The rows of T fall into 3 groups, which share some directions, and each row is roughly a mix of its group's hidden directions.
T (114 x 10):
[[-19 -23  47 -31  20   3   1  -4  19 -47]
 [  3  15   7  -6 -26 -18 -32  64 -21 -13]
 [ 30   7   2  -4  33  30  45 -18 -18  37]
 [-13  16 -56  -3 -54 -14  13 -11  -6   1]
 [-11   5 -68   0 -46  -3  14   6   0   0]
 [ 19  16 -25 -14  -5  21 -26  35 -56   5]
 [-14 -18  49   3  59  11 -14 -18   0  -3]
 [-12  -7  67  17  34  -6  -5   1  12 -28]
 [ -6 -10  21  31  11  -5  -2 -70  -1 -21]
 [ 50 -37  -7 -21  20  23   9  29   2 -28]
 [ 31  30 -39   3 -31  -4   4  11 -20  46]
 [-42  31  45   6   3 -34   6 -15  29  -2]
 [-19 -17  26  36  14 -31  16 -31  45  -2]
 [  2   3 -25 -36 -20  10   7  67   8  -4]
 [ 27  12  25 -18 -16 -35 -17  35  -6 -47]
 [ -3   7 -34 -29 -17  12  -6  63   9  22]
 [ 14   6 -11 -26 -20   0 -16  68  -6 -26]
 [ 11   1 -19 -43  -2   3  16  64  19   7]
 [-37 -29  30 -17  21  -5  -3 -17  27 -47]
 [ -3  -5  12   3  28   3  27 -68  15  22]
 [-29  -5  27  31   4 -34  13 -47  25  18]
 [  8  11   8   1 -27 -14 -20  63 -26 -29]
 [-31 -35  12 -17  45   8 -14 -20  23 -35]
 [ -8 -10 -10  -1 -22   9 -44  27  -8 -59]
 [ -6  -6  25  27   9  -7 -11 -70  -6 -19]
 [ 11   6 -22 -42  -9   7  23  61  14  11]
 [ -1 -19  50  19  57  17 -14 -10  -4   0]
 [  0 -22  30 -13  48  32   4  35  11 -29]
 [ 26  32 -33  17 -24   4   7  10 -32  47]
 [ -1   2   8  14 -11 -13  28 -70  25  13]
 [-21  -8  16  35  -6 -29  17 -51  36   4]
 [ 23  14 -20 -22  24  26  20 -16   5  60]
 [ -6  -2  31  23  11 -12  -7 -71  -7 -11]
 [  0 -54   6  -7   2  20 -13  25  15 -51]
 [-34  21  31  -1   5 -15  16 -51  24  29]
 [-12   9   4  32  -4 -21  22 -59  30  21]
 [ 16   3  62  -3  47  -5 -13   8   5  22]
 [ -3  -7  33  28  10 -16  -2 -62  -6 -29]
 [ -7  16 -20 -20 -66 -33  13  -9   8 -11]
 [  6   0   7 -36  11  13 -20  63 -28 -15]
 [  0  29  19   7   4 -10  21 -67   8  26]
 [ -7  -4  -7   1  22  24  25 -62  10  36]
 [ -6 -13  38  33  14 -16   0 -49 -12 -36]
 [-21   9  32  13   8 -28  23 -50  32  20]
 [-11  -4 -70   2 -27  10  13  -2 -14  28]
 [  7  -6  11 -44  17  19 -10  61 -10 -18]
 [ 21 -54  -8  10   3  23 -16  16   2 -50]
 [ -2   5 -26 -29 -22   0   3  70  12   7]
 [-32 -32  25  -2  30  14  -5 -15  15 -53]
 [-16   3  74  -7  12 -18   1 -13   6 -25]
 [ 21 -29  17 -16   4   4   1  33  16 -62]
 [ 28  29 -35  18 -36   0   9  14 -25  41]
 [ 30  10  -9  40 -13  10 -13  41 -44 -16]
 [ 28 -36 -36  -7   3  44 -20  19 -29 -10]
 [-38 -26  25   2  31   2  28 -48  12   6]
 [  7  -6 -37 -24  -5   4  14  61  29  11]
 [ 34 -32 -14 -29 -17  36  -7   0 -24 -40]
 [ -3   6  -3 -10  10  11 -34  65 -31 -16]
 [ -5  43  -9  14  -8 -16  18 -43  -1  49]
 [ 23  37 -19  17 -59 -12  12   4 -24  12]
 [  2  -7  31  28  22  -8  -1 -66  -8 -15]
 [ 21 -58   5  -6   7  18  10  -2  28 -43]
 [ -3  -3 -52   1 -62  -2  15   2  -1 -15]
 [-10   9 -65   1 -45  -8  11  -7  -7  17]
 [ -5  -2 -11  -5   7  16 -38  59 -38 -10]
 [ 39 -44 -19   6   7  28  -7  23   0 -43]
 [  0  -4  32  39  18 -13 -20 -56 -19 -10]
 [  6  32 -37  17 -38 -14  15  11 -18  44]
 [ 39   8 -47 -18   0  25   7  24 -27  32]
 [ 28 -60 -20  27   6  20  -6  -5   7 -31]
 [ 13  25 -22  11 -45   5 -23  48 -27  -7]
 [-19  -6  63  -6  46  -6  -8 -14   8 -12]
 [ -6 -21  24  14  64  10 -24 -22   2  21]
 [ 33 -52 -19  -2   3  23  -6  30  -1 -38]
 [-15 -13   5 -21 -10 -17 -32  57   7 -39]
 [ 13 -32 -12   8   1  25 -36  33 -30 -41]
 [  2 -50  -5  -3  -4  23 -21  31   3 -50]
 [  7  15  16   7  72  27 -13  14 -10   4]
 [ 50 -37 -29  -9   7  35   2  18  -6 -24]
 [-30  39  13   9 -22 -38   9 -33  -6  34]
 [-41 -29  24  29  39  12  -5 -26   3 -27]
 [-30 -31  44 -15   6 -15   1  -9  31 -42]
 [-26 -16   1  11  21  -7  19 -57  33  29]
 [ -7   4   5   2 -17  -1 -34  64 -32 -18]
 [ 16  -6  53 -17  49   3 -13  21  20 -11]
 [ -7 -26  45 -16  36  -1 -14  -3  29 -41]
 [-27  31   2  49   2 -34  -1 -26  10  31]
 [ 28   3 -20  -1  17  22 -27  54 -35 -13]
 [ -3  24 -17  14  -4   7  10 -58  -7  49]
 [-31  11 -20 -11 -62 -22  25 -19 -11   0]
 [ 19  23 -27 -26 -15  20  17  49  -9  37]
 [ 25  37 -17  23 -34  -4   8   3 -34  42]
 [ -8  -4 -53  -8 -53  -3  12   5  11 -30]
 [  5   4  21  -5  30  -3  38 -52   9  38]
 [ 27  16 -51  16 -27   2   1  10 -17  46]
 [ -2 -10 -11  39  27  15  21 -50   4  38]
 [-24  -6 -30  27 -60 -20  11 -20   2 -15]
 [  1   2   0 -18   4   4 -25  70 -26 -20]
 [  8   5  63  -7  52   6 -10   2  -2  -1]
 [  7   3   3  -9 -17   4 -24  64 -27 -34]
 [ 19   6  11 -12 -16 -32 -38  45   1 -40]
 [ -9  -7  24  38   6 -10  -8 -64  -9 -21]
 [ 24   8  18 -27 -10  11   2  38 -31 -52]
 [ 32  -5 -15 -32  -3  28  -9  49 -17 -35]
 [-49 -10  25  14   6 -13   3 -47  22  29]
 [ -4   0  31  29  14  -6 -10 -68 -17  -5]
 [ 29  12 -26  -5   3  10 -19  60 -34 -11]
 [ 19   2 -22 -29  -6  16  27  66   2  -3]
 [-15  17 -44 -18 -57  -9  22 -12 -18   6]
 [ 11  -3 -53 -37 -37 -10   9  22  17  21]
 [ 43   6 -36  -7   7  22 -11  46 -33   0]
 [  5  -8  69  -5  44  13  -5  -3  -7  -6]
 [ -2   3 -60 -18 -52  -7  14   8   6  -3]
 [-13   1  26  36   6  -3 -19 -63 -23  -2]]
Here is one row of each group, with its name. Which group are the others in?
[-33  -8 -37   4 -53 -29   9 -24  14  -9] : L
[ 40 -33   5 -11  -8  22  -4 -13 -12 -58] : Z
[-12  -7  -6 -30  26   0  35  22  25  53] : R

[ 18   4 -71   9 -25  19   5  18 -11  15] : L
[  4   0 -26 -20  -8  19 -24  64 -27 -10] : Z
[-14  12 -12  -8 -37   2 -42  53 -19 -13] : R
[  1   8 -25 -33 -53 -22  12  18  24 -30] : L
[ 48 -15  -7  -7  30  18 -12  45 -28 -18] : Z
[-21 -32  31 -29  33  -1  -8  -4  33 -39] : L
[  5 -58 -10   1   0  23 -20  33  -2 -39] : Z
[-11  -9  29 -29  15   3 -21  57 -10 -33] : Z
